The same turns and mirrors carry the whole set onto itself, and each row onto the other rows of its family. Which rows share a family with each named row? Give them in list order.
These 32 rows form 4 families of 8 rows each.
Rol: 1.016	0.405	-0.734	-0.087	-2.558	-0.797	-0.986	-0.897	-0.227	-3.556	-1.730	2.922	3.794	-0.112
Busu: -1.924	0.333	0.987	2.849	-0.282	0.278	0.775	-1.390	2.569	-1.095	-1.956	-3.636	3.479	0.104
bub: -1.235	-1.325	-0.104	0.801	1.447	0.988	2.073	1.802	2.062	3.045	0.795	-1.495	-1.782	-2.540
bisa: -1.269	-2.093	0.087	1.038	2.261	1.101	2.135	1.385	1.854	2.738	1.083	-0.360	-0.679	-2.682
zato: -1.635	-1.486	-2.669	-1.919	-0.623	0.844	-2.721	2.682	-0.199	-2.877	-2.262	-2.243	0.453	-1.122
toko: 0.286	-0.182	0.832	-3.415	-0.423	-1.702	-1.624	2.198	1.689	0.739	-3.741	0.347	2.262	0.860
nurat: 0.937	3.371	1.843	0.357	1.377	-0.274	1.169	-3.623	-0.382	1.697	-0.044	0.027	0.800	-0.821
goz: 0.989	1.746	-0.744	-0.388	-2.925	-0.698	-0.907	-0.788	-0.746	-3.398	-2.278	2.566	3.224	0.048
Gaso: -2.919	-1.068	-2.328	-0.607	-1.262	0.121	-2.583	2.557	0.142	-3.078	-1.314	-3.091	-0.006	-0.581
feg: 1.451	-1.608	-1.293	-4.403	0.552	1.768	-1.220	-0.098	0.920	-0.874	1.345	1.009	-1.746	-1.604
mil: 2.233	3.101	2.749	-0.838	2.145	-1.314	0.633	-2.496	0.080	1.303	0.774	-0.527	0.878	-0.704
Fama: -0.222	-0.515	1.938	-2.203	0.564	-2.518	-1.549	2.134	1.771	1.997	-2.274	0.806	2.367	1.227
latev: -0.664	2.058	-1.330	3.095	-0.563	0.579	1.396	-0.672	-1.974	-0.631	2.106	-1.351	-1.430	-3.499
dud: -0.951	-0.299	1.082	-2.450	0.034	-1.354	-2.151	2.147	0.947	1.281	-3.545	1.119	3.240	0.674
Ladas: 1.414	0.972	-0.883	0.551	-2.788	-1.053	-0.808	-1.333	-0.081	-3.718	0.256	2.779	2.609	0.266
Zifu: 0.119	-0.764	0.842	-2.993	-0.128	-1.958	-2.175	2.683	0.820	0.927	-2.801	0.889	2.640	0.062
poku: 1.209	2.982	2.181	0.060	2.026	-0.583	0.357	-3.560	-1.312	1.342	0.134	-0.527	1.492	-1.108
zove: -1.468	-1.713	-2.829	-2.008	-1.767	0.756	-2.165	2.656	1.135	-2.322	-1.814	-2.741	-0.224	-1.261
Lev: -1.960	1.183	0.196	3.230	-0.274	0.688	0.313	-2.523	1.336	-0.463	-2.195	-2.370	3.890	-0.279
beku: 1.210	-0.323	-1.080	-3.791	0.753	0.840	-1.134	-0.944	0.732	-1.505	1.984	1.913	-2.344	-0.561
zifom: 1.443	-1.200	-2.055	-3.341	-0.082	1.010	-0.625	0.286	1.343	-0.117	1.623	1.196	-2.697	-1.949
zedo: -1.669	-1.898	-2.865	-2.040	-0.526	0.415	-2.854	2.366	0.426	-2.263	-1.499	-2.988	0.070	-1.292
vuber: 1.395	2.899	1.930	0.552	1.556	-0.670	0.482	-3.271	-0.508	2.421	0.937	-1.066	1.355	-1.471
lir: -1.840	-2.095	1.077	0.481	2.030	1.361	2.382	2.184	2.855	1.757	0.179	-1.116	-0.567	-1.455
rusep: -2.134	1.172	1.095	2.845	-0.742	0.896	1.294	-1.547	0.960	-0.950	-3.111	-1.783	3.790	0.452
Vas: -1.959	0.330	0.862	2.262	-0.058	0.676	0.537	-2.396	1.478	-1.251	-2.805	-1.898	4.511	0.195
Kog: -0.377	1.367	-1.016	3.188	0.345	0.060	1.528	-0.118	-2.854	-0.954	2.047	-1.127	-0.034	-3.625
femob: 0.719	0.777	-0.636	0.532	-2.632	-0.423	-1.235	-1.799	-0.748	-2.501	-1.273	3.190	3.290	0.451
davig: 1.182	-1.587	-1.928	-3.145	0.751	1.328	-0.951	-0.861	1.267	-0.583	2.079	1.093	-2.131	-2.107
gigiv: -0.149	1.379	-1.157	2.747	-0.501	0.383	1.396	0.810	-2.301	-2.918	2.355	-1.432	-0.581	-3.359
Boza: -0.876	-2.184	-0.163	0.409	1.939	1.816	2.048	2.336	2.563	2.279	0.814	-1.220	-0.566	-3.038
bubu: 0.774	0.948	-1.702	3.109	-0.113	0.542	1.216	0.265	-2.208	-0.781	2.366	-1.242	-0.649	-4.070

The rest of the family of beku: Busu, Gaso, mil, Fama, Ladas, lir, gigiv
The rest of the family of latev: bub, toko, nurat, goz, zove, zifom, rusep

